One vector is turned by the same rotation once a tick. Each row is the vector after some number of ticks, and that number follows the row.
The counts run from 0 to 976.
[ 80 149 165 126 165 136 176 110 146 142 135 119 160 111 140 132  61  93
 126 107 118 122 103 120 138 116 123  77 144 153 184 122 101 118 138 116
 111 100] : 116
[103 101 152 118 136 158 119 142 136 161 134 108 146 101 109  95  74 102
 120 143 100 122 131 118  97  90 148 108 140 167 182  85 116 119 167  91
 150 101] : 529
[101 130 179 137 141 152 154 101 135 153 160 116 136 134 123 136  96  80
 131 125  95  89  96 120 121  69 123 112 125 148 190 122  99 153 154 104
 149 104] : 965
[ 97 127 150  98 135 152 138  78 121 154 100 105 157 133 137  96  64  93
 137 102  99 109 107  95 159 129 149 105 154 169 148 127 114 117 150  96
 157 104] : 282
[102 163 182 139 127 150 144  98 135 150 137 116 145 142 128 105  81  86
 141 116 115  89  98  99 156 101 133  83 151 150 160 127  86 140 155 119
 154 107] : 59
[ 91 118 185 131 140 165 145 119 148 162 145 103 160 112 145  97  95 103
 141 124 125  95 104  97  92 110 119  80 151 126 150 100  90 139 155 124
 149  90] : 242
[ 98 112 162 125 174 162 171  71 139 146 136 126 153 124 136 111 100  93
 127  87 110 115  74 115 131 120 139 106 145 152 158 136 100 145 156 113
 153 110] : 71
[100 142 154 159 135 145 149  99 128 143 138 122 139 122 125 135  82  80
 134 107 140  75  81  96 146 116 135  88 159 174 168 134 118 143 176 109
 132 112] : 222
[118 161 149 134 141 158 134 142 130 151 130 131 143 117 108  92  60  84
 112 122 124 132 116 112 156 106 149 103 147 177 180 105 101 132 160  89
 126  97] : 269
[105 103 152 117 144 158 131 148 139 160 138 116 143  95 102 102  70  98
 111 126 101 122 128 119  95  95 151 109 149 168 181  90 119 123 172  93
 132 102] : 528
[ 83 116 167 123 114 138 101 129 150 160 133 116 135 106 117  94  70 103
 145 139 125  96 100  99 121 112 148  92 171 166 148 101 109 132 174 110
 166 107] : 661
[ 95 136 174  94 129 116 148 103 144 149 138 121 137 120 125 113  93  97
 144 114 103 104  58 101 139  85 133  95 147 139 168 116 100 147 138 101
 145  88] : 544
[ 83 137 170 159 132 143 122 120 155 147 152 124 142 103 122 112  92  99
 149 154 128 103  90  99 132 102 128  99 147 175 167  99  86 134 168 100
 153 112] : 878
[ 96 128 137 122 152 148 158 129 136 149 124 105 177  91 138 119  85 105
 133 126 130 133  98 100 114 107 126  95 136 166 190  90 117 114 152  78
 103  85] : 592
[102 111 163 125 148 157 144 138 143 160 139 120 146 116 104 108  53  97
 101 107  93 107 140 127 115 107 157  91 160 157 172 101 107 118 167 120
 126 120] : 182
[131 126 133 123 128 160 128 121 123 148 108 112 158 109 101  86  89  98
 113 108 110 107 108  85 139 116 159 102 166 179 160  86 112 116 177  88
 129 109] : 927
[ 87 107 151 120 122 136 118 102 142 154 132 118 142 103 117 112  92 104
 144 140 102 102  85  89 134 101 147 124 154 180 160  90  95 119 157  78
 160 113] : 100
[114 127 162 148 153 163 161 138 145 147 150 126 141 110 114 120  62  77
 106 109 109  94 133 115 109 106 143  77 158 163 179 111  96 119 155 134
 129 120] : 957
[111 126 179 140 127 171 129 128 132 164 155 109 136 119 129  98  81  81
 129 151 103 104 125  95 114  94 121 123 137 162 166 105  82 143 148  95
 158 103] : 747
[128 123 152 139 156 158 176 128 140 140 142 113 167  93 129 113  97  90
 112 109 118 103 103  85 103 111 128  77 152 157 173  88  95 118 149 112
 109 103] : 30
[109 114 158 122 158 161 162  88 146 150 126 132 153 122 120  99  95  93
 122  78 121  94  74 111 123 123 156  80 170 137 145 125 102 137 161 134
 152 108] : 287
[118 106 130 121 161 150 172 110 118 139 118 104 163  98 129 135  94  83
 122 102 123 106  96  97 104 111 130  89 136 176 191 117 143 123 158  92
 114  92] : 861
[112 118 174 105 154 151 163  72 133 135 137 108 144 126 131 104 110  90
 125 102  79 106  74  95 134 106 126  99 136 156 167 128  96 147 153 110
 150 104] : 415
[113 147 178 128 132 133 126 135 152 140 145 128 116 101 120  96  68  82
 135 136 124 102  91  99 122 110 132  71 158 171 163 124  93 145 143 129
 165 103] : 824
[113 124 159  97 134 163 140 113 118 156 133 108 146 127 124  95  67  89
 105 120  76 128 118  99 142 108 135 138 137 162 171 108 102 139 151  74
 129  99] : 971
[110 143 164 108 148 159 164 123 121 158 127 109 159 140 117 113  72  91
 106  95  98 107 120 125 128  90 140  86 137 131 188 115 121 133 159 110
 113  88] : 408
[ 97 109 153 117 140 158 121 103 135 149 116  96 163 102 131  80 106 116
 149 138 109 126  93  88 118 116 138 104 138 180 156  95 103 125 172  83
 162  97] : 369
[100 122 135 121 134 160 122  96 131 155 108 121 164 110 118  85  92 107
 140 123 119 124  90  98 151 116 161 120 151 185 155  97 102 119 165  76
 161 104] : 713
[ 97  93 154 113 142 160 134  97 139 153 114  90 170 106 136  92 106 110
 146 125 102 106 116  94  98 107 142  92 140 163 160  98 103 112 158 104
 167 103] : 24
[ 93  95 151 111 158 162 154 114 135 161 123 107 169 112 115 104  85 114
 116  86 105 112 109 120 104 110 155  94 160 143 163  94 124 119 185 110
 120 108] : 20
[110 118 174  92 130 158 125 105 127 156 141 109 135 123 127  77  81  93
 118 124  81 125  97  94 131 110 129 129 146 151 154 115  99 155 156  88
 154  90] : 973
[ 99 116 155 117 142 133 135  99 152 145 120 120 149 101 119  93 119 111
 148 113 126  99  55  89 119 104 148  78 161 155 151 108 106 133 165 114
 164  98] : 156
[125 144 162 141 155 148 153 116 129 129 141 113 135 113 115 122 100  77
 121 117 112 106  91 117 125  89 123  76 122 172 201 131 126 156 172 110
 133 100] : 697
[134 133 146 112 117 149 125 116 102 145 119  99 137 123 118 101  72  71
 119 119 103 103 111  82 144 109 136 117 145 182 174 125 131 141 157  77
 137  93] : 702
[ 80  96 149 113 117 152 123  96 125 177 124 117 143 128 123 112  71  93
 145 113 121  87  97 108 121 106 158 130 172 152 145 111 121 132 163  90
 163 104] : 229
